The rows of R fall into 3 groups, and each row is roughly a mix of its group's hidden directions.
R (119 x 12):
410  336  200  189  60  31  238  -86  84  -260  -75  9
248  128  182  -160  218  -216  -218  -171  -282  -255  -187  136
73  -128  -188  350  -103  227  250  -188  260  220  225  -5
265  5  -326  242  -6  314  239  132  102  132  244  -98
-171  -105  273  201  -442  76  68  38  317  152  -75  119
-169  -328  -36  -110  -471  161  -87  110  -260  73  85  -95
-32  -309  -121  -170  22  371  0  66  -52  -250  318  238
134  77  248  15  235  -494  292  -30  116  -97  -68  82
-44  -269  124  -211  -153  338  -334  -13  -215  -222  29  -160
-489  -189  -50  -176  -127  -72  -105  -181  -51  -201  -144  -261
202  -186  -56  557  83  -93  -85  -157  -207  93  34  132
93  -232  160  -142  65  141  53  382  -144  -224  236  -313
123  47  -253  307  -216  -56  -165  -437  13  234  71  51
317  -284  229  187  100  -59  22  65  -190  262  -40  -336
-409  -146  111  189  169  -37  346  258  -42  44  -119  186
-81  80  -194  110  -263  -246  -128  -264  -178  184  -257  -309
-65  -152  -228  144  111  -302  -247  -317  -214  234  -197  30
5  -2  -81  312  -153  24  351  -334  250  -46  265  -92
151  -166  -53  424  -216  -253  -365  -25  -38  -69  -38  -143
-24  -120  176  89  -294  -217  269  -297  -15  -164  306  -191
-204  -254  245  199  22  193  11  6  128  -490  -47  -54
233  -224  -199  -325  23  125  -232  -92  -296  -285  70  -64
-213  -389  -243  111  147  148  69  -138  -80  -22  396  86
135  166  -8  -109  397  64  -117  -338  365  4  69  143
-174  265  -174  -99  -203  155  252  -254  413  3  26  1
70  -537  -98  -81  -12  -90  -292  -32  -21  266  -7  174
-350  -7  -58  246  -285  -162  -343  272  12  -69  -123  3
7  -417  -158  -30  -60  -387  -6  290  163  171  104  48
4  -81  201  -108  40  -432  -218  139  -67  -372  124  182
-174  -295  183  129  382  4  298  -126  170  237  24  -45
333  -129  -46  23  -108  308  -435  82  -180  -90  -174  -49
-139  -267  311  -277  172  293  158  29  -18  -82  18  305
20  10  190  290  -9  433  -218  11  -43  -32  -221  -312
-227  -147  -248  -167  -132  -133  126  -140  -96  2  239  -454
-403  -133  21  121  -61  146  -52  269  394  -82  177  133
107  -107  -72  30  -58  -327  -185  -71  -313  341  -308  131
-67  -282  -119  316  449  86  -68  137  77  -140  -221  -32
-162  69  -294  -52  -386  130  -299  -81  -337  -27  78  61
-314  -8  227  279  -177  -13  17  56  -107  -456  147  50
-94  96  58  280  417  -328  137  -63  278  -104  -110  33
136  57  307  -67  -4  50  -125  452  -370  105  118  29
-48  -103  33  -164  262  463  -106  270  35  141  -106  -256
176  -50  -21  -251  159  -65  -76  -343  -328  284  248  79
240  43  166  -186  -241  108  211  -174  340  -152  317  -8
-170  -48  249  -66  182  48  -45  510  -244  70  -51  -209
-158  165  -101  124  48  141  85  -430  421  -146  87  85
-187  110  -354  88  -86  45  -358  49  -380  143  -69  126
113  -107  38  -213  -189  131  -458  157  -208  74  294  110
-20  246  -230  386  -290  -39  -209  -114  -55  113  -254  -143
-114  -87  -30  -574  89  -96  46  -209  -64  -147  223  129
-271  52  83  42  -142  251  174  69  322  427  130  -2
-222  225  -25  254  -93  271  207  -45  387  -189  -34  163
267  198  168  -205  -144  -166  -149  -154  66  228  -378  176
-60  -150  233  -350  -320  71  -230  -80  -67  -184  -303  78
-193  259  167  252  -71  -352  316  25  133  -34  -229  93
-27  332  84  192  160  73  182  -533  -39  -5  23  28
-322  -297  -100  419  -101  -104  -170  -30  -27  -62  221  -154
-284  -199  -393  149  -191  226  2  163  -82  -63  -266  -116
237  -218  -351  141  290  -192  8  7  -85  317  -152  -83
-277  -38  -256  186  -263  240  -285  66  246  -123  169  101
107  -73  276  25  393  -319  218  218  56  -158  -123  -133
-235  -367  109  -210  38  213  175  -45  30  0  216  365
394  -293  -283  -274  101  160  -140  126  -84  84  44  150
-50  -138  -210  217  -218  308  -187  -377  -23  224  119  94
5  333  203  33  -7  -93  -233  -59  -104  -256  274  367
-33  -48  -19  -56  303  187  150  75  320  -374  180  263
-68  -136  67  137  135  -356  -330  181  -214  154  -216  -235
-75  -56  -62  -107  298  -146  -525  -28  131  37  266  76
-35  177  -124  211  -102  58  188  331  245  99  1  -430
-330  -255  -90  -34  27  -4  -310  194  340  -54  9  -264
-74  133  -116  87  -59  -115  -77  -536  250  -96  -75  272
-59  36  59  -78  -139  48  446  -155  283  119  178  347
358  45  -79  51  -35  -3  -25  16  232  -155  -244  477
-292  -106  -124  184  358  129  -137  99  418  68  86  -3
67  191  -37  331  -289  159  -48  -176  -90  -388  210  91
131  79  -49  49  -255  -182  192  321  93  -401  235  120
-23  423  -228  -107  299  -100  79  -307  -175  92  -7  -156
24  -32  -35  -3  269  237  -332  165  -148  -364  288  4
-14  337  7  -212  125  -58  320  -161  229  -267  -15  275
-221  -54  59  -147  -473  -48  -2  247  -308  50  -195  -84
-108  440  63  -102  42  -289  265  -82  -22  84  -339  40
-362  -179  -121  87  -330  -288  -32  -51  -327  -53  -124  -16
-52  -4  -236  121  109  -291  -9  -504  208  73  -145  114
-47  57  377  -232  -214  92  68  -100  192  203  -253  306
162  -420  48  89  -16  -90  -302  -163  -392  36  -34  -100
373  212  79  -271  -219  -175  138  -216  -123  -162  -152  -182
62  307  373  -94  -80  -39  -248  -256  -88  47  203  271
117  108  210  -311  252  -311  -143  37  -182  347  32  -51
140  6  -125  -291  280  130  -358  -42  -329  52  -197  -102
50  225  -291  37  -20  -348  -173  230  -49  76  -101  -379
65  -279  14  134  152  270  225  113  -208  343  -161  -243
-43  -162  87  -194  -64  -238  124  299  -220  -297  239  -271
-30  -224  148  149  -247  79  -160  -35  250  234  444  -46
416  -137  66  -485  124  -134  -96  -121  126  -11  -30  16
325  -319  47  76  -402  -83  158  186  -215  -124  -27  -5
11  258  -24  58  230  42  326  -188  334  235  -200  -179
61  52  317  -117  -100  -113  371  -94  -177  145  251  318
-30  -17  71  300  -87  128  422  79  401  142  94  -107
130  227  -176  161  -102  468  -60  -7  126  330  -83  -125
275  142  66  -192  -439  -19  72  -17  -365  -165  -85  39
6  72  -32  156  -85  -24  445  263  381  152  81  -160
-354  -348  -190  113  118  169  -109  211  245  -136  -67  -167
119  107  349  -190  9  -350  -179  304  166  -144  -95  -130
195  -26  -143  32  -388  -68  -8  458  134  -218  120  10
-138  -4  171  -303  -202  467  62  198  17  -112  8  224
101  266  -131  -14  131  191  316  -29  428  15  261  -39
-124  59  -132  513  159  -117  -289  -11  247  112  -47  -86
108  264  292  75  -300  -368  224  -22  -135  70  -183  -31
-25  198  223  84  240  -385  112  -52  2  -115  126  398
-229  -381  232  -296  149  165  3  47  -95  -95  66  305
208  498  49  128  285  -172  77  -72  39  105  -215  124
238  -103  -193  -13  281  -4  -331  -327  -317  51  -52  1
-46  187  46  221  153  -275  -151  -267  -91  -217  365  190
-40  -19  60  63  525  91  -234  316  10  -214  -72  84
361  68  78  -46  -75  -143  163  -318  272  -140  -6  -340
-52  -112  235  349  148  139  194  390  101  -176  -197  52
-64  -236  67  275  -267  -187  256  162  -198  -263  175  -168
14  -156  82  -247  -74  -369  171  12  72  -76  140  460
136  43  240  -233  112  -178  111  478  31  -249  -151  -51

Here is one row of each group, with its name. Which group are the others in?
-160  -251  96  -68  -47  -128  -30  399  -362  -177  -248  -28 -> Y
233  325  4  -389  -269  -55  96  79  79  2  -96  296 -> L
-155  -90  -367  277  -337  -249  124  67  -251  -54  -36  0 -> T

215  -49  -52  15  119  80  -204  -256  -106  -2  464  316 -> Y
-6  44  -172  -166  -273  -82  -334  443  -58  8  -124  -196 -> L
120  256  201  261  14  -94  -51  313  -315  111  207  232 -> T
255  -254  28  337  -164  -197  107  106  -46  -157  -274  267 -> T
-5  380  -101  316  12  -163  11  -442  -102  -80  76  -77 -> L
408  32  -151  -183  323  280  78  -240  -107  81  -11  128 -> L
218  315  -95  215  -411  98  -96  -193  152  188  -140  -25 -> L
-350  -257  -183  344  334  -92  -163  6  -23  28  56  119 -> Y
249  -109  157  395  -138  223  387  -62  79  27  144  23 -> Y
-84  -138  -183  93  192  -34  255  -165  93  78  307  -445 -> T
372  7  30  -184  -179  298  26  398  50  -55  -123  178 -> T
